|   4 | -43 |  44 | -44 | -33 |
| -30 |   1 |  32 |  -4 | -18 |
| -45 |  -4 | -14 | -33 | -35 |
|  26 |  -6 |   0 |  -9 |  30 |
| -37 | -44 | -26 | -22 | -14 |
|  18 | -38 | -16 |  -7 |  13 |
|  22 | -18 | -45 | -26 | -44 |
| -21 |  31 |  32 | -32 |  39 |
->
| -45 |  -4 | -14 | -33 | -35 |
| -37 | -44 | -26 | -22 | -14 |
| -30 |   1 |  32 |  -4 | -18 |
| -21 |  31 |  32 | -32 |  39 |
|   4 | -43 |  44 | -44 | -33 |
|  18 | -38 | -16 |  -7 |  13 |
|  22 | -18 | -45 | -26 | -44 |
|  26 |  -6 |   0 |  -9 |  30 |

|  -4 |   0 |  -1 |   9 | -28 |
|   1 |   6 |  19 | -10 |  -1 |
|  32 | -20 | -48 |   7 |  -5 |
|  -6 |  30 |  24 | -23 |  31 |
| -31 |   1 |  34 |   4 | -12 |
|  13 |   3 |  14 |  -6 | -10 |
|  -7 |  -4 |  -2 | -13 |  16 |
->
| -31 |   1 |  34 |   4 | -12 |
|  -7 |  -4 |  -2 | -13 |  16 |
|  -6 |  30 |  24 | -23 |  31 |
|  -4 |   0 |  -1 |   9 | -28 |
|   1 |   6 |  19 | -10 |  -1 |
|  13 |   3 |  14 |  -6 | -10 |
|  32 | -20 | -48 |   7 |  -5 |

|  53 | -28 | -31 |  41 |  -6 |
|  -5 |  19 |   5 |  10 | -19 |
->
|  -5 |  19 |   5 |  10 | -19 |
|  53 | -28 | -31 |  41 |  -6 |

|   7 |   8 |  31 |  12 |  14 |
|  55 |  10 | -35 |  13 | -37 |
|  -6 |  14 |   6 | -12 |  30 |
|  23 |  25 |  25 | -11 | -52 |
|   4 |  21 |  -4 | -57 |   9 |
| -10 |  12 |  18 | -34 |  14 |
->
| -10 |  12 |  18 | -34 |  14 |
|  -6 |  14 |   6 | -12 |  30 |
|   4 |  21 |  -4 | -57 |   9 |
|   7 |   8 |  31 |  12 |  14 |
|  23 |  25 |  25 | -11 | -52 |
|  55 |  10 | -35 |  13 | -37 |

| -34 |  10 |   9 |
| -46 |  -2 |  26 |
| -33 |  20 | -29 |
->
| -46 |  -2 |  26 |
| -34 |  10 |   9 |
| -33 |  20 | -29 |

|  46 |  33 | -10 |  -4 |   8 |   5 |  11 |  11 |
| -26 | -21 |   1 |  -3 |  16 |  -8 | -16 |   7 |
| -14 |  -9 |  38 | -17 |  -7 |  -4 |  -5 |  12 |
| -28 | -44 |  11 |  35 | -23 | -11 | -17 |   0 |
|  11 |  14 |  -3 |   0 |  54 |   1 |  -4 | -12 |
| -15 | -16 |  -4 |  10 |  11 |  18 | -13 |   9 |
|  18 |  25 | -12 |  -3 |  15 |  13 |  39 |  12 |
| -24 | -56 |  11 |  -4 |  -7 | -16 |   4 |  36 |
| -13 | -31 |   4 |  -2 |   8 |  -8 |   6 |  -1 |
|   6 |   7 |  -5 |   0 |   1 |  11 |  -1 |  -5 |
->
| -28 | -44 |  11 |  35 | -23 | -11 | -17 |   0 |
| -26 | -21 |   1 |  -3 |  16 |  -8 | -16 |   7 |
| -24 | -56 |  11 |  -4 |  -7 | -16 |   4 |  36 |
| -15 | -16 |  -4 |  10 |  11 |  18 | -13 |   9 |
| -14 |  -9 |  38 | -17 |  -7 |  -4 |  -5 |  12 |
| -13 | -31 |   4 |  -2 |   8 |  -8 |   6 |  -1 |
|   6 |   7 |  -5 |   0 |   1 |  11 |  -1 |  -5 |
|  11 |  14 |  -3 |   0 |  54 |   1 |  -4 | -12 |
|  18 |  25 | -12 |  -3 |  15 |  13 |  39 |  12 |
|  46 |  33 | -10 |  -4 |   8 |   5 |  11 |  11 |

|  -4 | -14 | -35 | -16 | -17 |
| -14 | -46 |  30 |  -2 |  40 |
|   1 |  -7 |   6 | -36 | -22 |
| -20 |  15 | -34 |  15 |  11 |
|  -2 |   5 |  12 |   0 | -13 |
|  11 | -16 |  -4 |  -3 | -15 |
| -51 |  -6 |  15 |  -6 | -14 |
->
| -51 |  -6 |  15 |  -6 | -14 |
| -20 |  15 | -34 |  15 |  11 |
| -14 | -46 |  30 |  -2 |  40 |
|  -4 | -14 | -35 | -16 | -17 |
|  -2 |   5 |  12 |   0 | -13 |
|   1 |  -7 |   6 | -36 | -22 |
|  11 | -16 |  -4 |  -3 | -15 |

| -17 | -32 |  10 |  51 | -16 |  -5 | -27 | -29 |
|  -7 | -38 |  34 |  23 |  -5 | -36 | -13 | -30 |
| -15 | -27 |  -4 |   2 | -12 |  20 | -28 | -27 |
|  54 |  26 |  -4 |  34 |  13 |   9 |  29 |   7 |
->
| -17 | -32 |  10 |  51 | -16 |  -5 | -27 | -29 |
| -15 | -27 |  -4 |   2 | -12 |  20 | -28 | -27 |
|  -7 | -38 |  34 |  23 |  -5 | -36 | -13 | -30 |
|  54 |  26 |  -4 |  34 |  13 |   9 |  29 |   7 |
---
| -30 |  15 | -15 |  14 | -28 |
| -31 | -47 |  19 |   7 | -35 |
|   1 |   1 |  28 | -19 | -23 |
|  27 |  35 |   9 |  52 |   8 |
|  29 |  13 |   6 |  43 |  -5 |
->
| -30 |  15 |
| -31 | -47 |
|   1 |   1 |

|   5 |   0 |  -4 |  21 |
|  35 | -50 |   0 |  12 |
|   9 |  -3 |  52 |   6 |
|  -3 |   8 |   7 | -27 |
->
|   5 |   0 |
|  35 | -50 |
|   9 |  -3 |

|  48 |  -1 |
|  -5 |  35 |
|  41 | -10 |
|  12 |  50 |
->
|  48 |  -1 |
|  -5 |  35 |
|  41 | -10 |

|  -3 |  33 |  31 |  32 |
| -24 |  10 |  19 |  15 |
|  44 | -17 |  -7 |  13 |
|  15 | -17 |  31 |  15 |
|   4 |   5 | -26 |  16 |
->
|  -3 |  33 |
| -24 |  10 |
|  44 | -17 |

|   2 | -23 | -59 | -11 |
|  -7 |  13 |  27 |   3 |
| -13 |  -4 |  -6 |   7 |
| -10 |  -6 |   9 |   4 |
->
|   2 | -23 |
|  -7 |  13 |
| -13 |  -4 |

|   3 |  10 | -12 |  28 |  -6 |
|  27 | -43 |   8 | -22 |   9 |
|  36 | -45 |  -2 | -33 |  10 |
|  35 |   7 |  -9 |  15 |  -5 |
|  53 |  -2 |  -7 |  -3 |  -5 |
->
|   3 |  10 |
|  27 | -43 |
|  36 | -45 |

| -32 | -16 | -33 |
|  -7 |  10 | -20 |
|  -4 | -26 |  39 |
|  33 |   9 | -45 |
->
| -32 | -16 |
|  -7 |  10 |
|  -4 | -26 |
---
|  21 |   0 | -32 |  23 | -23 |  -4 | -18 | -23 |  23 | -40 |
|  47 |  26 |  27 | -21 | -44 |  33 |  -9 |  32 |  38 | -33 |
->
|  21 |   0 | -32 |  23 | -23 |  -4 | -18 | -23 |  23 | -40 |

| -25 |  16 |  40 |  15 | -22 | -52 |  -6 | -23 |  -3 | -22 | -21 |  15 | -12 |  -3 |  -2 |  25 |
|  18 | -11 |  12 |  13 | -23 |  -5 |   2 |  15 | -20 | -14 | -23 | -17 |  25 |   6 |  32 | -27 |
->
| -25 |  16 |  40 |  15 | -22 | -52 |  -6 | -23 |  -3 | -22 | -21 |  15 | -12 |  -3 |  -2 |  25 |

|  -2 |   0 |  49 |  34 |   3 |  53 |  -1 |  16 |
|   6 |  -7 |  44 |  59 |   7 |  42 |  -3 | -30 |
|   7 |  -3 |  24 |  16 |  16 |  13 |  -4 |  38 |
| -19 | -13 | -15 |   2 |   1 | -22 |   0 | -42 |
->
| -2 |  0 | 49 | 34 |  3 | 53 | -1 | 16 |
|  7 | -3 | 24 | 16 | 16 | 13 | -4 | 38 |

| -14 |  24 |  -2 | -34 |  57 |  40 |  26 |  39 |
| -16 |  18 |   1 | -24 |  48 |  33 |  22 |  28 |
->
| -14 |  24 |  -2 | -34 |  57 |  40 |  26 |  39 |

|  -5 |   9 |
| -18 | -33 |
| -31 | -49 |
->
|  -5 |   9 |
| -31 | -49 |

|  -1 | -18 |  12 |  26 |  -1 | -17 |  22 |  -7 |  16 |
|  46 | -17 | -58 | -35 |  42 |  40 |  17 | -20 | -41 |
|  18 | -59 |  20 |  17 |  13 |  17 |  12 |  32 |  -2 |
->
|  -1 | -18 |  12 |  26 |  -1 | -17 |  22 |  -7 |  16 |
|  18 | -59 |  20 |  17 |  13 |  17 |  12 |  32 |  -2 |
